(in the rows, 128 means zero)
One turn sends every row of this set to another row. A few are shown first. Where does it send the rows asked after them?
k_823: [122, 115, 137, 120, 133, 110, 127, 148, 136, 168, 118, 115, 111, 114, 125,
 119,  99, 109, 121, 156, 103, 150]
k_7: [134, 119, 128, 135, 133, 136, 129, 177, 119, 152, 125, 111, 127, 138, 126,
 125, 125, 117,  96, 156, 131, 113]
k_48: [110, 129, 125, 123, 134, 129, 125, 125, 127, 154, 132, 132, 134, 128, 118,
 114, 111, 151, 130, 101, 119, 148]
k_938: [124,  90, 135, 135, 139, 127, 127, 119, 131,  95, 126, 126, 131, 138, 114,
 127,  99, 134, 123, 142, 113, 167]
k_344: [125, 125, 136, 114, 115, 139, 133, 127, 104, 107, 116, 119, 122, 161, 123,
 128, 130, 110, 102, 117, 138, 141]
k_246: [138, 117, 134, 128, 129, 143, 126, 180, 121, 150, 118, 108, 130, 143, 125,
 133, 126, 121,  97, 157, 129, 117]
k_820: [123, 123, 138, 117, 127, 128, 138, 136, 117,  92, 119, 123, 112, 137, 127,
 118, 142, 114,  98, 123, 111, 124]
k_701: [137, 119, 131, 132, 131, 140, 129, 178, 121, 150, 123, 109, 130, 141, 126,
 130, 127, 119,  95, 156, 129, 115]
k_71: [124, 122, 127, 129, 138, 112, 135, 143, 137, 168, 131, 113, 121, 110, 128,
 116, 103, 106, 116, 156, 105, 148]
k_912: [127, 116, 131, 133, 130, 134, 122, 177, 117, 154, 119, 114, 119, 139, 124,
 123, 124, 115, 106, 155, 132, 113]
k_411: [121, 125, 133, 120, 124, 135, 136, 135, 118,  91, 125, 120, 124, 138, 126,
 122, 147, 109, 105, 124, 113, 129]
k_683: [118, 133, 123, 124, 138, 128, 132, 124, 126, 155, 136, 130, 135, 128, 122,
 113, 109, 156, 117, 100, 120, 148]
k_9: [129, 124, 140, 108, 136, 139, 132, 137, 139, 140, 125, 124, 139, 130, 125,
 130, 115, 170, 110, 104,  98, 149]
k_742: [132, 129, 133, 113, 140, 136, 137, 132, 135, 145, 131, 124, 139, 131, 128,
 125, 111, 169, 102, 103, 106, 148]
k_163: [121,  91, 131, 137, 138, 125, 127, 115, 127,  99, 127, 126, 130, 140, 114,
 124,  97, 131, 125, 141, 121, 168]
k_617: [128, 109, 146, 111, 129, 115, 123, 150, 136, 168, 109, 113, 111, 123, 124,
 128,  95, 115, 121, 155, 103, 154]
k_406: [142, 128, 126, 126, 135, 129, 142, 142, 139, 165, 136, 103, 142, 122, 132,
 132, 104, 113, 100, 157, 110, 159]
k_909: [129,  90, 136, 133, 141, 127, 131, 120, 133,  92, 125, 124, 131, 136, 117,
 128, 100, 139, 116, 142, 108, 165]
k_225: [134, 113, 137, 126, 127, 143, 123, 181, 121, 150, 116, 109, 128, 144, 123,
 133, 125, 120, 103, 156, 129, 118]
k_998: [134,  92, 135, 134, 144, 124, 136, 120, 132,  92, 126, 124, 127, 137, 120,
 126,  98, 143, 107, 142, 109, 163]
k_732: [112, 118, 139, 109, 129, 136, 118, 137, 137, 144, 121, 129, 137, 126, 117,
 126, 116, 157, 135, 104, 102, 150]
k_844: [133,  95, 129, 139, 146, 118, 138, 113, 124, 102, 128, 126, 123, 142, 119,
 120,  91, 141, 103, 138, 121, 164]
k_401: [107, 123, 133, 117, 131, 132, 119, 131, 131, 149, 126, 131, 134, 126, 116,
 119, 114, 152, 139, 103, 110, 149]
k_798: [127, 121, 140, 110, 123, 124, 137, 132, 105, 104, 110, 124, 101, 153, 127,
 120, 128, 119,  93, 116, 125, 130]
k_447: [135,  94, 133, 136, 146, 121, 139, 117, 128,  97, 128, 125, 124, 139, 121,
 123,  94, 143, 102, 140, 114, 163]
k_655: [128,  95, 128, 140, 143, 120, 134, 111, 121, 105, 129, 128, 123, 143, 117,
 120,  91, 137, 111, 138, 127, 165]
k_643: [146, 123, 134, 116, 131, 134, 138, 145, 138, 165, 127, 100, 142, 131, 132,
 141, 100, 119,  99, 156, 110, 164]
k_414: [127, 133, 125, 120, 141, 131, 139, 126, 129, 151, 135, 127, 138, 130, 127,
 119, 109, 164, 105, 101, 115, 148]
k_465: [128, 113, 135, 130, 128, 136, 120, 179, 118, 154, 115, 113, 120, 142, 122,
 127, 124, 116, 108, 155, 131, 115]
k_63: [125, 121, 140, 114, 126, 123, 138, 135, 112,  97, 114, 124, 102, 143, 128,
 117, 135, 118,  94, 119, 116, 125]
k_673: [132, 128, 123, 131, 138, 119, 140, 140, 139, 166, 137, 108, 133, 113, 131,
 122, 105, 108, 106, 157, 108, 152]
k_679: [124,  93, 128, 139, 140, 123, 129, 113, 122, 104, 128, 127, 127, 142, 114,
 121,  93, 132, 119, 139, 126, 167]
k_192: [137, 110, 148, 105, 126, 124, 125, 152, 136, 166, 108, 107, 120, 131, 126,
 137,  93, 119, 114, 155, 104, 161]
k_597: [131, 119, 129, 135, 132, 134, 126, 176, 117, 154, 123, 113, 122, 138, 125,
 123, 124, 116, 101, 156, 132, 112]
k_802: [121, 119, 143, 106, 132, 140, 123, 139, 140, 139, 121, 125, 139, 128, 121,
 129, 117, 165, 123, 105,  96, 150]
k_543: [121, 127, 132, 120, 118, 141, 134, 131, 115,  95, 126, 118, 132, 146, 124,
 127, 145, 105, 108, 123, 122, 136]
k_918: [127, 123, 138, 110, 118, 131, 134, 129, 102, 108, 111, 121, 109, 161, 125,
 124, 125, 116,  96, 116, 135, 137]
k_336: [144, 115, 144, 108, 126, 132, 132, 149, 137, 165, 115, 103, 132, 135, 129,
 143,  95, 121, 105, 155, 108, 166]
k_886: [122, 127, 132, 117, 115, 143, 133, 129, 109, 101, 122, 118, 132, 155, 123,
 130, 138, 105, 108, 120, 132, 140]
k_846: [131, 113, 137, 126, 127, 139, 119, 181, 120, 152, 114, 111, 124, 144, 122,
 130, 124, 118, 107, 156, 129, 117]

k_673 moves to k_617
k_9 moves to k_683
k_7 moves to k_465
Now these:
k_63 moves to k_344
k_938 moves to k_447

